rotation ticks, each row followed by its count of ticks:
The counts run from 0 to 327.
[115 127 144 110 119 162 136 124 100 168 143  79 169 108 128 150 115 112
 146  63 142 142 114 100 151 125 144 129 126 128 121 124 138 147 122  74
 114  71  66  83 112 142 105 138  86  19 104 126 135 161 106 159 106 140
 154 148  90 121 136 134 148 120 114 129 126 138 154 133 118 149 131  94
 106 119 113]	73
[129 128 100 156 155 160 125 159 178 152 137 163 117 149 133 156  97 157
 173 113 105 105 108 130 173 138  92 157 158  66 102 119 167 101 121 117
  86 124  88  96  89 137 102 123 107 105 107  87 149  98 107 141 154 126
 189 142 109 124 141 117 137 127 118 102 150  99  88 158 156 189 135 144
 136 128 101]	327
[110 142  76  84 126 150 106 118 135  89  86 154 144 151 146 166 159 159
 150 129  69 111 147 158 114 141 101 129 164 103  92  98 109  82 102 122
 129 151 111 104 128 108  86 149 124 134 119 152 158 119 153 180 139 151
 163 150 108 131  94 136 140 104 147  74 126 131 111 150 110 160 134 105
 157 108  91]	136
[182  90 154  89  98 130 135 160 136 180 143 107 179 120 151 153 121 167
 163  93 116 133 153 108 150 120 128 124 141 144 114 155 163 106 119 114
 112 101  75  80  95 137 110 109 118  83 121  94  93 127 119 126 162 143
 186  85  74  97 163 142 146 123 129 133 103 142 116 127 125 174 146 125
  99 155 101]	309
[154 127  96 120 127 134 143 135 170 149 104 181 101 143 148 121 130 108
 139 152 162 145  81 131 117 136  86 138 147  53 122  68 125 112  99 136
 130 131  76 122 105 161  88 148 114 145 112 119 174 133 167 130 121 110
 158 151 115 152 131 126 119  98 130 128 172 140 100 168 167 123 134 142
 163 126 104]	177
[108 134 138 145  75 167  99 144 122 151 131 125 155 107 163 161 137 137
 172  97  96 114  95  81 115 149 163 146 160 113  70 110 123  99 140 110
  84 136  89 122 119 118  99 118  87  82  76 175 154 152 122 193 162 125
 196 123  89  99 116 106 124 161 124 104 147 113 143 149 134 138  96 100
 159 101 134]	110
[ 69 124  58 136 173 162 153  95 116 143 147  94 105 131  53 164 105  83
 127 136 161 103 108 186 192 137 113 120 111 128 119 126 115 139 128 105
 143  86  89  36 119 134 106 161 124  87 139 110 131 123 124 130 115 147
 124 166  94 166 137 147 138 114 126 132 117 108 135 135 108 126 137 125
  95 105 128]	63
[133 144  93  89  77 149  85 142 115  84 120 141 169 111 139 149 176 173
 147 131  66 133 153 137 112 152  90 117 139 123  63 152  85  91 132 136
 104 168 102 103 140  93 144 114 112 157  87 137 102 144 137 163 187 129
 190 124 116 150 105 143 131 139 138 111 116 144 135 147 126 141  83 106
 112 125 100]	125
[141  88 105 131 119 176 136  92 109 137 166 125 135 120 150  99 169 100
 120 118 111 152 106 133 146 149 115 148 124 131 123  85 106 154 147 125
 113  80  82 136 136 136  94 146  66  92 129 167 174 127 132 142  89 113
 158 125 124  78 111 106 168 129 123  92 182 112  90 140 162 132 160  95
 107 132 147]	222
[146 133  90 155 134 137 138 122 139 121 141  70  84 127  99 133 120  88
 107 133 165 126  82 172 186 103 184 106  83 137  91 133 138 145 145 138
 111 125 103  63 107  95 104  95 139  82 159 137 167  94 128 135 117 120
 136 135 112 135 186 125  90 123 161 118 129 103 125 139 171 101 122 139
 120 126 144]	33
[131 127 125 115  62 162 105 166 100 123 118 128 162  92 146 135 138 149
 150 123 126 119  80 120 145 151 166 130 140 125  78 147  98 113 143 115
  69 156  97 114  99  92 127 108 113 113  73 144 131 169 103 184 166 116
 215 109 125  99 132 105 119 169 145 122 131 138 117 160 136 127  83 121
 120 105 116]	114
[ 99 146  76  80 113 158 124 114 155 110 108 154 136 157 150 152 165 114
 144  86  85 140  98 152 101 147 120 139 155  81  89  95  89  66  99 129
 140 129  94  78 107 101  60 132 141 130 130 163 160 142 146 171 117 122
 141 149 139 135 111 119 150 127 197  87 141 105 100 143 100 111 117 119
 167 116 104]	143
[148 111 133  90  56 135  95 136 122 111 119 156 157  90 156 141 170 154
 164 133  73 123 140 141 144 157 129 137 148 122  69 142 119 108 126 141
  89 170 101 112 115  93 128 104 118 125  90 138 111 137 120 164 177  82
 192  97 111 103 102 118 127 161 138 114 147 132 109 169 144 151  94 108
 135 126 109]	121
[ 81 114 121 132 106 178 121 113 123 149 168  87 142 104  98 127 120  73
 129  85 108 113  96 133 143 149 124 145 106  96  98 142 140 127 106 103
 132  86  85  57 130 125 100 122 134  75 136 102  81 169 101 134 129  86
 140 144 114 140 111 127 156 160 133 137 127  93 138 134 105 128 137 118
 102 107 151]	75
[158  98 106  96 112 149 148 131 103 111  94 143 145 148  93 178 137 161
 141 163 145 103 144 178 148 113 157 109 115 143 107 167 136 127 108 128
 165 127  79  79  95 133 131 132 107 145  96 123 130 104 139 125 164 179
 186 110  73 122 167 165 118  78 115 124 134 141 112 153 127 149 136 116
 130 143 102]	283
[110  90 145 135 116 144 160 101 102 160 156  81 164 104 103 132 111  89
 131  96 138 114 135 113 167 124 160 122 108 170 120 121 162 148 121 108
 108  87  96  51 150 150 126 102 127  42 137  94 104 166 106 126 130  91
 159  95  98 128 149  98 135 158 137 155 127 122 131 164 120 155 121  91
 115  92 146]	78
[152 125 112 164 161 167 126  99  69  95 135 138 132 111 119 107 167 164
 111 110 139 139 150 124 141 102  95 122 102 221 120 170 115 132 117  98
 129 131 105 109 182 152 137 119  87 153 111 133 135 115 132 159 137 160
 158 112 119 138 156 141 124 109 148  87 158 143 141 136 120 138 154  92
  95 102 130]	242
[169 108  85 132  73 152 125 138 136 143 134 112  87 120 145  96 124  56
 136 131 166 182  66 126 119 142  96 123 124  43 106 110 106 103 132 158
 120 135  81 114 113 144 101 120 110 127 141 114 150 182 145 109 126  86
 158 140 124 129 119 126 130 143 133 126 141 111 145 129 178  77 121 127
 120 163 135]	188
[ 75  91  63 168 166 156 146  73 113 120 176 114 107 136 102  98 145  84
 120 127 145 128 111 129 142 147 101 128 141 144  89  86 109 136 161 136
 137 100 103 105 183 159 104 164  93 103 154 143 190 145 136 137  88 128
 117 131 137  94 109 127 166 109 141  67 158  94 119 119 139 105 140 109
 141 123 167]	217
[117  94  76 155 152 135 153  73 125 103 149 140  96 133 101 100 149 118
 106 156 107 131 142 146 153 136  69 113 156 116 109  85 131 133 142 145
 126 110 107 118 179 162 105 169  89 135 139  94 176 121 156 118  94 119
 137 107 103 105  98 125 151 117 114  87 179 106 111 130 141 148 167 104
 138 120 157]	210
[131 140  96 142 179 166 117 175 161 155 137 146 122 157 132 181  99 169
 176  93 117 125 120 100 143 131  71 126 166 108 124 132 123  90 132  88
 103 140 106  86 124 139 122 146  99 120 100  72 137 124 131 145 162 175
 183 146  95 163 146 164 137 110 126  98 113 126 120 112 130 166 123 149
 119 124  96]	324
[170 107 128  99 122 142 114 180 131 157 145 115 158 125 131 146 106 155
 165 104 115 132 133 130 150 144  93 112 129 139 119 173 128  97 115 107
 115 147  97  48 115 135 133 109 123 122 105  64  83 147 128 111 169 147
 196 104  98 146 179 157 125 138 147 119  95 152 112 128 140 162 119 136
  91 145  98]	313
[ 93 109 117 127 148 168 139 121 113 168 148  74 126 107  90 155 102  71
 139 106 176  95  78 136 186 137 173 138 105 146 121 124 123 145 127  75
 120  85  93  44  92 134 100 143 121  54 123 106 122 151 113 138 113 139
 150 163 116 139 155 125 131 122 145 143 105 133 121 142 130 121 122 122
  90 104 127]	70
[135  85 114 118 101 123 140 150 146 162 148  89 119 121 106 131 106 102
 148 107 105 111 122 141 164 131 150 124 123 131 105 154 149 117 134 137
 123 119  93  21 122 116  91  84 145 110 168  70  68 152 110 100 143 109
 163  75 110 118 150 129 151 151 160 136  80 101 108 133 111 134 138 124
 120 139 130]	307
[178 116 105 129 103 144 127 137 120 152 109  94 128 145 157 112 125 114
 143 115 161 181  81  95 106 113 110 122 142  60 113  80 107 116 118 143
 112 126  76 139 108 166  84 137  98  79 117 148 205 175 168 137 123 121
 163 118  95 113 130 130 124 105 139 106 146 134 137 138 181 113 130 119
 143 154 120]	185
[133  87 111 152 168 156 126  78  88 100 149 145 118  85 117  91 156 127
 126 135 149 136 150 144 171 117 121 124  92 217 130 164 126 159 125 122
 131 135 118  87 174 140 137 120 114 168 125 109 114 117 120 115 142 100
 169  76 119 124 167 104 131 136 160 111 167 120 103 148 135 143 149 120
  83  96 135]	239
[112 108 101 131 127 122 142  88 111 106 145 111 101 114  48 151 137 100
 113 160 131 119 174 201 193  98 111 107  91 138  85 163 157 154 118 138
 122 104  92  73 130 141 132 135 132 107 146  70 112  99 126  97 142 109
 126 116  71 152 142 147 108 104 122 135 136 116 137 153 142 167 132 112
  91 112 116]	52
[195 135 109  85 109 150 118 139 127 125 122 162 134 129 159 120 160 122
 128 108  94 189 150 133  92 107  44 118 130 104 108 140 112  84  64 145
 129 152  75  82 138 130 104  91 132 173 130  89 116 159 150 119 157 110
 152 115 120 157 119 143 137 123 197 115 124 144 134 143 137 124 130 115
 134 124  92]	162
[163 147 118 127 105 168 107 115 111 104 145 114 148 131  92 147 162 121
 109 129 112 164 169 191 167 117  88  80 111 105  95 183 132 161 104 129
 127 110  60 107 111 113 139 145 122 109 124  92 110  95 131 129 156 159
 145 155  80 167 147 162 125 114 105 119 130 133 147 133 163 171 141 109
  50 139  98]	50
[146  87 110 120 141 121 136 150 122 162 154 124 130 110 115 141  91 136
 156 113 110 113 163 125 164 119 111 108 129 155 103 157 162 109 129 141
 104 121 116  27 128 150 123  98 139 114 147  46  82 133 120  88 155 136
 172  80 103 148 171 128 122 140 162 145 107 123 100 149 132 168 111 124
 115 125 103]	314
[102 112 151 173 129 139 132 103  91 139 158 122 141 100  86 130 151 115
 137 107  90 109 171 105 147 138  74 125 125 139  87 157 157 124 102 101
 119 113 105  59 187 168 145 111 124  98 110  74  70 177 116 130 153 107
 158 100 102 158 115 118 145 163 124 158 135  88 142 122  99 160 129 100
 117  75 143]	86
[142 119 113 130 106 140 146  85 127 107 128 136 128 112  81 152 170 113
 103 155 111 132 165 176 182 112  85 131 117  92  83 151 174 147 103 144
 126  92  78 103 114 114 119 133 111  89 137  82 125 105 129 114 149 101
 153 134  78 131 131 142 116 109  80 121 161 109 130 165 162 198 150 106
 106 127 123]	53
[173 145 107 151 125 141 122 118 103 135 133  53 106 122 128 149 135  86
 120 100 152 164 106 133 162  98 173  97 110 147 101 149 134 140 137 120
 116 126  99  99 110 126 118 103 129  58 143 151 186 106 151 157 133 163
 144 128  99 132 184 141  78 121 148  95 115 112 165 125 167 127 135 115
  93 126 127]	36
[ 86 122 125 149  89 173 127 119 134 121 130 132 130 117 144 146 138 106
 153 115 105  83  82 112 140 152 166 154 146 101  52 100 161 104 137 132
  91 133  91 100 136 116  95 105 124  92  99 144 142 147 100 181 138  71
 181 124 112  99 115  97 132 163 142 130 148  88 105 174 128 123 102 113
 179  95 146]	109
[105 107 105  80 103  94 122 100 107  93 110 146 126  89 109 156 145 133
 158 160  73  84 168 151 146 143 125 105 132 159  71 135 137 102 130 158
  88 189 135  71 161 117 127 113 152 162 133 108 117 131 127 156 174  98
 164  80 128 122 112 116 107 146 161 120 129 134 104 165 114 145  90 117
 160  82 114]	127
[171 120 131 145  79 176 117 129 107 121 120 132 139 126 128 132 153 121
 119 131 171 148  82 158 141 119 199 129  91 169 105 165 132 137 131 122
 145 119  73 111  99 107 117  96  88 106 100 183 137 120 117 166 165 124
 182 120 106 106 193 107 102 123 130 124 150 120 134 154 147 108 137 122
  95 134 147]	264
[ 87 124  54  89 158 113 142 123 129 104 101 141  99 129 115 163 143 115
 160 140 112  98 124 172 145 140 139 123 129 136  96 103  96  94 130 139
 136 163 123  56 131  96  94 145 147 157 133 136 145 130 147 153 135 130
 132 121 128 154 136 137 122 116 198 102 111 130  98 147  92 105 102 144
 168  87  97]	138
[108 119 107 146 121 181 105 140 118 130 110 167 141 117 108 164 130 155
 166 128 126  92 125 129 145 164 103 151 136 101 115 137 141 118 111  93
 112 128  96  98 139 131 135 152  70 143  45  93 127 144 120 153 188 137
 196 160 107 152 129 126 149 126  85 148 159 139  86 161 110 174 108 137
 124  89 117]	95
[110 116 117 136  74 104 119 114 124 122 132 100 145  91 138 147 141 121
 149 111  74 105 143 112 119 140 155 131 131 135  60 125 150 107 137 137
  82 160 121  99 158 112 127  93 135 105 122 140 118 170 108 158 143  68
 173  82 115  99 111 105 121 176 154 123 135  95 129 142 112 134  85 111
 164  88 152]	116
[103 134  87  84 142 119 141 101 135 120 109 114 129 146 148 169 126 117
 151  92 109 108 141 142 128 135 139 126 142 124  89  75 102  73 102 134
 129 136 120  69 135 116  76 127 148 121 166 156 165 146 151 172 122 128
 118 114 138 131 109 138 135 111 193  76 112 113 129 141  81 109 118 106
 200  95 106]	142
[128  83 116 159 140 129 139  77  80 135 163 100 133  72 126  73 151  97
 111 113 148 139 122 114 149 127 154 134 105 188 101 113 122 156 160 143
 109  98 117 106 157 148 115 112 108 107 168 148 151 135 125 146  99  80
 144  84 128  83 140  85 150 157 176 101 163 104 112 138 141 115 155  87
 106 108 140]	228
[184  83 129 131 120 165 127 107  69 121 136 144 163  70 150  72 183 140
 115 112 131 166 133 108 157 136 107 127 104 192 122 169 114 157 128 109
 110 112  85 126 148 139 127 124  84 123 119 142 125 121 133 150 138 112
 176  98 116  94 152 109 146 137 145  96 162 153 100 135 150 138 148 101
  68 130 135]	234
[178 128  74 169 150 174 126 140 144 105 131 169  99 146 127 144 146 139
 117 128 132 141 112 172 173 112 105 123 106 121 117 160 132 118 129 139
 124 135  87 114 126 111 114 129  98 156 116 132 166  60 152 149 157 150
 168 133 108 160 182 149 125  87 133  86 155 134  87 146 169 157 151 138
  94 125  97]	20
[173 114  91 166 165 133 137 124 130 100 142 131  93 124 118 121 138 134
 118 130 124 126 135 142 178  99 113 103  95 197 115 173 137 125 145 144
 115 152 129  63 162 132 141  98 118 190 157 100 140  80 144 118 164 119
 168  93 131 162 193 136 110 110 164  88 135 131 101 137 158 137 132 138
 113 124 120]	14
[ 87 149  95 150  94 209 114 156 129 132 131 128 150 129 131 151 118 120
 158 103 102 105  72 103 129 155 133 149 147  89  78 126 117  97 134 101
 102 142 100 118 126 103 118 131  93 101  58 144 137 159 114 196 173 132
 185 160 120 120 119 124 135 150 132 126 129  95 113 123 115 121  95 123
 138 103 131]	106
[ 97 123  67  80 121 138 129 117 151  99 103 166 121 146 133 154 146 119
 137 129  91  91 102 180 132 147 127 145 152  85  88  84 126  99 103 148
 127 141 104  70  99  74  65 134 140 143 131 145 160 114 145 160 122  90
 143 144 136 134  96 121 137 119 172  86 130 117  86 168 101 132 126 137
 182 102  92]	139
